X: 4 groups of rows, each row roughly a mix of its group's hidden directions:
X (96 x 10):
[[-22 -11 -20  -7  25 -13   8  -4   4   9]
 [ -5  16   3 -19  -1  12  14  -3  24 -22]
 [ 28   2  10  19 -18  15   4  -9  11  -9]
 [ -4 -30  -6  17  17   4  -9   1 -20   0]
 [ 20  19  -3   0   0  12   0 -31  10   2]
 [  0   1  11  14  17   8  10  -1 -34  10]
 [ -4  -7  -7  -5 -18   4   7   3  37 -13]
 [ 33 -11 -17   7  -4   6 -16  -6  -7 -11]
 [  1 -25  10  -4 -27  20   2  -9   6   7]
 [-20  10  19  -9  11  11   4  29   4  -1]
 [-20   3   4  -1  21 -18  22   5 -13  14]
 [ 11   5  -1  25  20  13 -11  20  -3  13]
 [ 14 -21  11 -13   3  27  10  15   1  -6]
 [ 23 -12  18 -20   5  -7   9  22  -4   0]
 [-10  27  -7   1  17 -17  -2  11  17 -14]
 [ 20   1  15   4 -29   8 -13  11 -13  -6]
 [-15  -6  18   4   1  18  27  10 -17  -6]
 [-21 -21 -20 -19  11 -11   3  13  -3   3]
 [-18  21  -9   8  -3 -30  -5 -14   1   4]
 [ -4  31   2   6  -9 -20 -15   0  15   8]
 [ 36  11   0   5  13  10 -10  -4   9  10]
 [-10  29  -2   6 -10 -25 -12   0  14   3]
 [  3 -19 -29  -6   2 -10   9 -21  11  -5]
 [ 19   7  -6  19  -5  -6  12 -28  16  -6]
 [ -8 -14   3  -2   8  13 -22  26 -18   8]
 [ 20 -21 -19  13 -11 -10  -4 -19  -5   4]
 [  0 -17  12 -14 -25  17   4  -6 -10  19]
 [  9 -20   3 -18   0  29  14  11  -7  -7]
 [ 20  13 -12  16  15  -1 -24   1  10  13]
 [ 14  10 -12  23  16   6 -22   6   7  14]
 [-13  27   7  -2  -3 -25 -13   4  11  10]
 [ 18   9  18  -3 -28  12 -10   9  -6 -13]
 [ 23  22  -7  13  13   9 -12 -15  10  10]
 [ 26   7 -13   3   8  -8 -26  -3  15  10]
 [ 16 -17 -19  17   5   6  20   2   7 -17]
 [-14 -21 -14  -2   2  14  -9  16 -25  -4]
 [ 32   0 -11  -2   2  -3 -23  -6  16   8]
 [-10   2  -9 -18   8   7  19  -3  27 -18]
 [ 16  -2 -21   2  15 -27 -18  -3  -1  -6]
 [-29  -6  11   3  -5   9  24   6 -16  -9]
 [-14  24 -15  20   4   4  -9 -22   5   4]
 [  4 -23  -3 -12   5  27  10   3 -20  -2]
 [ -6  20   4  24  27  -2  -4   4  -1 -16]
 [-16  26   5  10  26 -14  -2   7   2  -7]
 [-16  21  23  -4  13  13   6  19   8  -2]
 [-18   6  20  10  20  -2   6  -2 -24  13]
 [ 23 -10 -17  -1 -20  -4  -1 -23   4 -12]
 [  7 -19   3 -11   0  30  -4  22 -10  -2]
 [-14  20  21  -3  14  15  10  17  14  -4]
 [-12  20  -3  12  17  -7   7  10  22 -20]
 [  5  -7  -3  24  29  -9   1  -5 -21  -3]
 [  3 -27  -8  -7   1  26  10   5 -17 -10]
 [  5 -13  -3  10  23 -15   2  -6 -28  10]
 [ 15 -30  10  -1   8  23   7  11  -1  -7]
 [ 24   4  -8   4 -19  -6  -7 -30  -2  -7]
 [-22  12   0  25   5  22  11  -7  -9   0]
 [  4 -20  18 -25  -9  -4  18  12  -7  -9]
 [-24   6 -11 -10  26 -17  -1  -9  -5  12]
 [  4  21  13   2  -8 -20   1   2  31  -3]
 [-24 -10  12 -11 -13   3  25   0 -12 -13]
 [-20  16 -11 -26  12 -15  -2 -14  -1  -5]
 [  0   6  -8   5  -7   5  -2   5  35 -23]
 [  6   7   6  24  16  12  18 -12  23   3]
 [ -5 -25  -5   9  12  12 -17  13 -22   4]
 [ -8 -11  19  -9   5  -7  16  29 -15  -3]
 [-11   9   3  11  30 -14  12   4 -20   5]
 [ 11 -29   5  -8   7  24  16   3  -7  -8]
 [ -5 -26  -1  11  19   5 -13   4 -24   8]
 [ 29   2  14 -22   8 -17   2  12   2   3]
 [  8 -11  -8  -2 -21   7 -11  -4  31 -15]
 [-21  -8 -22 -14  22 -15   6  -8   3   5]
 [ -4   6   6   0  17  -5  12   2 -34  17]
 [-15  25  -5   8  -5 -29 -12  -6   7   5]
 [ 14  -5 -14 -17 -27   6  -5   2  22  -7]
 [ -3  18   7  24  25  -2 -14   0  -3 -15]
 [-14  19  25  -4   4   7  -7  25 -10   5]
 [  2   9   0  27  30  -5  -3   0 -12 -13]
 [-24  11  14 -10  -2  -6  27  -5 -12 -10]
 [-11   1  -6  28   1  32   2  -8  -4   2]
 [  1 -27   6  -4  13  20  -8  17 -18   4]
 [-25  12 -18  25   2   1 -13  -9   2   3]
 [  4  -1  10 -23   4 -32   1  18  -2  -1]
 [ 21  21   8   5 -13  -1   2  -6  29  -2]
 [-22 -14  12 -13 -14   3  23   2 -11 -13]
 [ -6  -9 -26 -22  -3 -19  -5 -17  -6  -5]
 [-10  26  -1   8  -1 -24 -19  -3   3  14]
 [ -2  -9 -28 -14   3 -14   5 -25   7  -7]
 [ -1 -22 -11   1   7  22  -8   5 -28   4]
 [  3  -8  14 -13 -19  13 -11  -8 -20  21]
 [ 10  20  14   9  -1 -21   0  -8  27   3]
 [ -3  33   6  -9 -14 -13  -3   4  20   3]
 [-22  26  15 -15   1  -1   8  10  -7  14]
 [ 24   2  17  14 -23  18  -1   7   3  -9]
 [ -4  32  -2  -3 -16 -17   0  -5  19  -1]
 [ 13 -22   0  -7 -28  15 -11  -9  10   0]
 [-10  -6  11  14  21  -1  16  -2 -27  12]]

the three rows of each list that fit no group, in list order (the others fit one group, some only roughly):
  Q_789: [ 23   9 -11 -15 -11  -5 -30   1   7  -4]
  Q_542: [ -6 -32   6   0  -5  15 -13   6 -19   9]
  Q_245: [  8 -12 -20 -10 -14  -8   2   1  30 -11]
  Q_639: [-16 -17 -17 -14  18 -12  -7 -14  -7  15]
  Q_530: [  1   5 -19  -2   4 -20  -6 -33  -9   7]
  Q_28: [  1 -23   8  14  15  -5  -2 -13 -27  12]
  Q_267: [  2 -17   5  26  17  12  12  -5 -21   0]
  Q_572: [ 13 -26  -4 -13  -8  21   6   0 -21  -7]
  Q_183: [-25   4  12 -14  12   3  -3  27  -9   9]
  Q_612: [ -1   7 -19   4  25 -29   4   7   3  -7]
  Q_813: [  0 -12 -20 -14  -6 -21 -15  -8 -22   6]
  Q_371: [-17  26  -3 -12  14 -19   8  17   8   3]
  Q_589: [  1  14  11  17  10  24  18   7 -20  -3]
 | Q_542; Q_639; Q_572
  Q_37: [  0  -7  12 -22 -31  -3   4   5   8  16]
  Q_109: [ 11  -1  25  23 -13  14  -4  18  -6   5]
  Q_431: [-29   4   5 -14  21   1   5  21   2   7]
  Q_686: [ -1   0   8  19  24   0 -10 -10 -28   2]
  Q_329: [-22 -15 -13  10  11  -8 -12  -1 -27   4]
  Q_863: [ -6 -26  15 -13  -7   3  16  21 -11  -8]
  Q_699: [-18 -11  11 -16 -22   7  17   2  15  12]
  Q_19: [-25 -14  -3  -7  17  -8  -1  24  -7  12]
  Q_162: [-18  -3   3   8  30   1  12  22 -10   5]
  Q_287: [ 24  -6   0  22  -7  14  14 -12  18  -5]
  Q_154: [  5  10   7  -2 -10 -29 -13 -16  14  17]
 | Q_37; Q_162; Q_154
  Q_921: [ -7  12 -12  -9  -4 -12   1   9  34 -14]
  Q_330: [  2 -16  -3 -21 -29   0  -9  -6  18   7]
  Q_616: [ 28  -2 -21  -8 -16   7 -13   1   7 -15]
  Q_234: [-15 -13 -13  -8   7 -18 -14   9 -23  15]
  Q_262: [ 5 14 20  8  7 26  5 21  5 11]
  Q_273: [  6   6  19 -18 -12 -10  11  29  -2   8]
  Q_716: [  0  10  -8  14  19 -17 -20  22  -1  11]
  Q_899: [-16 -20 -19  -1  17 -17  -2   2 -12  17]
  Q_590: [ -7  11 -16  24  -3 -24  -5 -22   2  -2]
  Q_10: [-26  -5  -4 -22 -13 -20   4   2 -16   2]
  Q_351: [ 15 -16  -8   9  13   0  13  -3 -31   8]
 | Q_262; Q_273; Q_10
  Q_477: [ 31   9   0  -4 -25   4 -16   1   7  -4]
  Q_592: [-15  27   3  -1  23  -8   2 -20   4   7]
  Q_778: [-26 -13  -5 -17 -19 -20   2  -4   0 -11]
  Q_912: [19  9 15 26 -3 17 11 -7 16 -2]
  Q_299: [ -3  21   2   8  26 -10  -1   2 -26   7]
  Q_444: [-16  15  -8  -3  14 -16  21  13  18  -7]
  Q_364: [11 -7 12 28 10 17 13  9 17  2]
  Q_363: [ 10  -3 -23   4 -10   1 -26 -18  17   4]
  Q_777: [ 14 -21  -8 -15  14  21  13   4 -13 -10]
  Q_515: [  3  -4  16   2 -10  23   6  30   7  -9]
  Q_463: [ 18   3   0  21 -22  -7   8  -8  13 -21]
 | Q_477; Q_777; Q_463
  Q_110: [  8  11   6   9   8 -18  13 -10 -32   8]
  Q_625: [  3 -27   7 -12  13  24   5  12 -14   2]
  Q_566: [ -1  -2   5  20  14 -12 -11  -3 -21  27]
  Q_447: [ 26  -2 -13 -11 -19   8 -22  -4   6  -7]
  Q_60: [ 11  -7  22 -19 -20   3   5 -14  -3  20]
  Q_837: [ -3 -10  19   2   1  13  -1 -11 -29  20]
  Q_385: [ -5   5  -4  -2 -18  21   9   7  29 -15]
  Q_40: [-16 -12 -22 -29   2 -15  -4   2  -7  -6]
  Q_253: [ -7  14  12 -17  15 -23  12  -6 -12  18]
  Q_710: [-21  -7 -11  -4  28  -1  18   2  17   3]
 | Q_110; Q_60; Q_253
  Q_943: [-28   0 -21  11 -10  -7 -17 -16   6  -2]
  Q_175: [ 11 -10   7  14  15   1  -9 -10 -33   8]
  Q_178: [ -2  27  -5  -7 -16 -14  15 -18  13  -7]
  Q_147: [-36   7  -1 -18  -1   0  10 -13  -9   3]
  Q_916: [-20   0   4  12  25 -15   8  -2 -22  -9]
  Q_729: [  7 -34   2   3  13   9  19  -2  -3 -13]
  Q_193: [-10  28  10   8  23  -4  -1 -17   4  11]
  Q_990: [-26  -2 -16 -24  19 -12   3  -1   3  -2]
  Q_45: [-22  -1 -25 -11   7 -14   7 -20 -11   1]
  Q_404: [-22  -6   7  -9 -16  10  24 -14 -10 -12]
  Q_528: [ 11   6  -4  12  26  -4  -5   0 -31   2]
 | Q_147; Q_916; Q_45
  Q_826: [-24 -18   9   0 -19 -10  19  -2   7 -14]
  Q_932: [ 15  -3  16  -8  -8   6 -21  18 -24   8]
  Q_405: [-20   0  13  -2   9   3  -6  32 -14  10]
  Q_694: [  6 -24 -13  -6   9  13  -9  17 -24  -6]
  Q_667: [ 13   0   4 -16 -10   4 -13  -5 -30  19]
  Q_608: [ -1 -20 -26 -22  -6  -6   8  -6  10 -15]
  Q_485: [-14   8   5 -25  -8 -30   9  -5   0 -10]
  Q_842: [  4  21 -14   4  17 -20 -14   6  12 -17]
  Q_519: [-12 -21  -2 -23 -18 -21   2   1   0 -12]
  Q_150: [-17  19  14  -2  15 -18  15  15 -13   1]
  Q_518: [-26  -2 -21  15 -13   4 -13 -18   6  -2]
 | Q_826; Q_932; Q_694
  Q_594: [-25  15  -1 -11  27  -3  11  -4  13   0]
  Q_453: [ 30   3  -2   5  18  -8 -15  18   7  10]
  Q_203: [ -5  -8   2 -20 -12   8 -15 -11 -29  12]
  Q_646: [ 10 -28   5   9   1   7  -1 -14 -25  12]
  Q_961: [-23   0  -4   1  28  -9  -2   4  -9  23]
  Q_668: [ -4   9   9   9  22 -14  -2  31  -9   8]
  Q_323: [ 21  -9 -20  -7  -3 -19  -7  -4  -5 -24]
  Q_208: [-15  26  17 -21  -1   0 -10  12 -11  -5]
  Q_165: [ -1   8  -1   8   0 -18 -18 -17 -27  15]
  Q_988: [  8  19  -8  22   7  22  -5 -21   5   7]
  Q_241: [ 19   2  -8  11   2 -17 -30  -9  -7  12]
 | Q_203; Q_323; Q_241
  Q_478: [  2 -11   4  30  20  11  14  -3 -12  -9]
  Q_972: [-19   3  -8   6   8  28  -8   3 -25  -2]
  Q_636: [  3  18   1  20  28  -2  11   5 -18  -9]
  Q_51: [  9   1  -9  21  17 -12 -20  -5  11 -21]
  Q_596: [-13  21 -20  19   0  -1  -7 -16  20   1]
  Q_884: [  3  23   4  19  25   1   0   5 -19 -10]
  Q_130: [ 10  -9 -26 -13 -11 -12   0 -25   4 -12]
  Q_679: [ 13  -6 -15  21   9   8 -26  12   6  11]
  Q_607: [  3 -16  13  12 -12   9 -10  29 -15   6]
  Q_809: [-15 -14  -7   2  15 -24  12  -2  25  -2]
  Q_795: [-16  23  -4 -11   2 -12  14  15  24  -6]
  Q_255: [  6   5  21  -8  16 -11  13  28 -11   2]
  Q_198: [ -7  17  19   8 -13 -16  18 -16  16   0]
  Q_471: [  6 -19 -25 -18 -17 -13  -8  -4  -8  -8]
  Q_36: [-14 -20  10 -15 -24   8  16   0   8  12]
 | Q_972; Q_596; Q_198
  Q_24: [-25  20  -1 -19  23  -6   3  -6   6   1]
  Q_499: [ 13  20  19  26   3  14   5 -11  10   3]
  Q_552: [ -6 -26  -8  -9  21  20  14   8   6  -2]
  Q_438: [ 15 -33  -2 -13   4  21   4   4  -2  -5]
  Q_548: [-13  10  -1  19  21 -11  -5  24  -7  13]
  Q_427: [-19  12  -7  12  -6  15  15 -29   0  -5]
  Q_675: [ -4 -18   7 -17 -30   9 -12 -12 -10   1]
  Q_538: [-24  -2 -16 -27   6 -18  -5  -4  -9   1]
  Q_691: [ 17 -20 -15 -12  -6 -18 -19 -10  -6  10]
  Q_89: [  0 -20 -13  16   8  20 -12   4 -23  -2]
 | Q_552; Q_438; Q_675
  Q_426: [ 6  1 10 21 10 34  9  7 -7  6]
  Q_260: [-27  -2  22  -8  -8  -6  23   9   0  -8]
  Q_263: [  8  19  20 -16  -8  -4   9   4  28   3]
  Q_128: [-25   1  17  -7 -11   1  20   2   3 -22]
  Q_811: [ 35  -2   3  -3  13  -8 -13  15   3  12]
  Q_88: [ 24 -12  -3  -2 -29   9  -2  -1   0 -19]
  Q_290: [ 10   3  17  -1 -15  22   9  18  16 -16]
  Q_484: [-13 -12   4  -7 -19  19  19 -20  -4 -13]
  Q_13: [  4 -22  -3 -11   5  13  28 -13 -13  -9]
  Q_928: [ 22   8 -10  23  20  -3 -14   0 -11  12]
  Q_894: [  8   2   3  20  24  -1  -6  -5 -30   1]
 | Q_260; Q_128; Q_928
  Q_192: [-13   8  -4  13  29 -20  16   9   4  -2]
  Q_610: [-13   0 -25  13  -9  -2 -23 -16  14  -2]
  Q_982: [  0   7 -11  18  36   5   5   8 -11   1]
  Q_3: [  6   4  18   4  19 -12   0   9 -32   6]
  Q_576: [18 10  8  2 -8 -7 14 -9 33 -8]
  Q_428: [-20  10   7  15  31 -18   1   3  -3  -1]
  Q_9: [  4 -19 -11 -13 -22  10  -4 -24  12  -7]
  Q_643: [ -2 -16 -13 -14  -2  19  21  -6 -20 -11]
  Q_475: [ -8  -7  -2  27  21   2  12   4  15 -19]
  Q_539: [  6   9   1  25  14   2 -20   9   2  24]
  Q_897: [  7 -27  19 -14  16  14  14   8  -5   0]
  Q_308: [ -7  -4   6  16  29 -21  -7  -8 -17   3]
  Q_516: [  5  -8  -6 -14 -26  10   8   4  29  -5]
  Q_451: [ -8   3 -10  15  26 -22   7   4  14 -15]
  Q_550: [-20  -5 -13 -17  18   1  19   3  20  -7]
 | Q_982; Q_3; Q_539
  Q_251: [ -4  19  -7 -13  10  -3  14 -26  17 -14]
  Q_259: [-11 -18   1 -15 -29   7  13  -1  17   5]
  Q_746: [ 14 -18  -7 -12 -20  15  -2 -22  11  -9]
  Q_513: [-13  10 -24 -10   9 -10  -2 -25  13   9]
  Q_312: [-24  20  16  10   5  -4  13  21  -2   7]
  Q_931: [ -3  23   2  23  19 -20  10   4 -10   0]
  Q_547: [ 20  22  13   3 -12  10   4 -17  14 -14]
  Q_793: [  2  32  -5 -11 -18  -6  11 -12  14  -2]
  Q_745: [-16  30   9   1  20  -9   0 -15   0   9]
  Q_378: [-19   8  10  11  30 -20   8   3  -2  -2]
  Q_739: [  9 -14 -18 -14 -20  -7  -4  -1  27  -6]
  Q_96: [ -2  23   2  20  13  13   2   8  11 -24]
 | Q_513; Q_312; Q_931
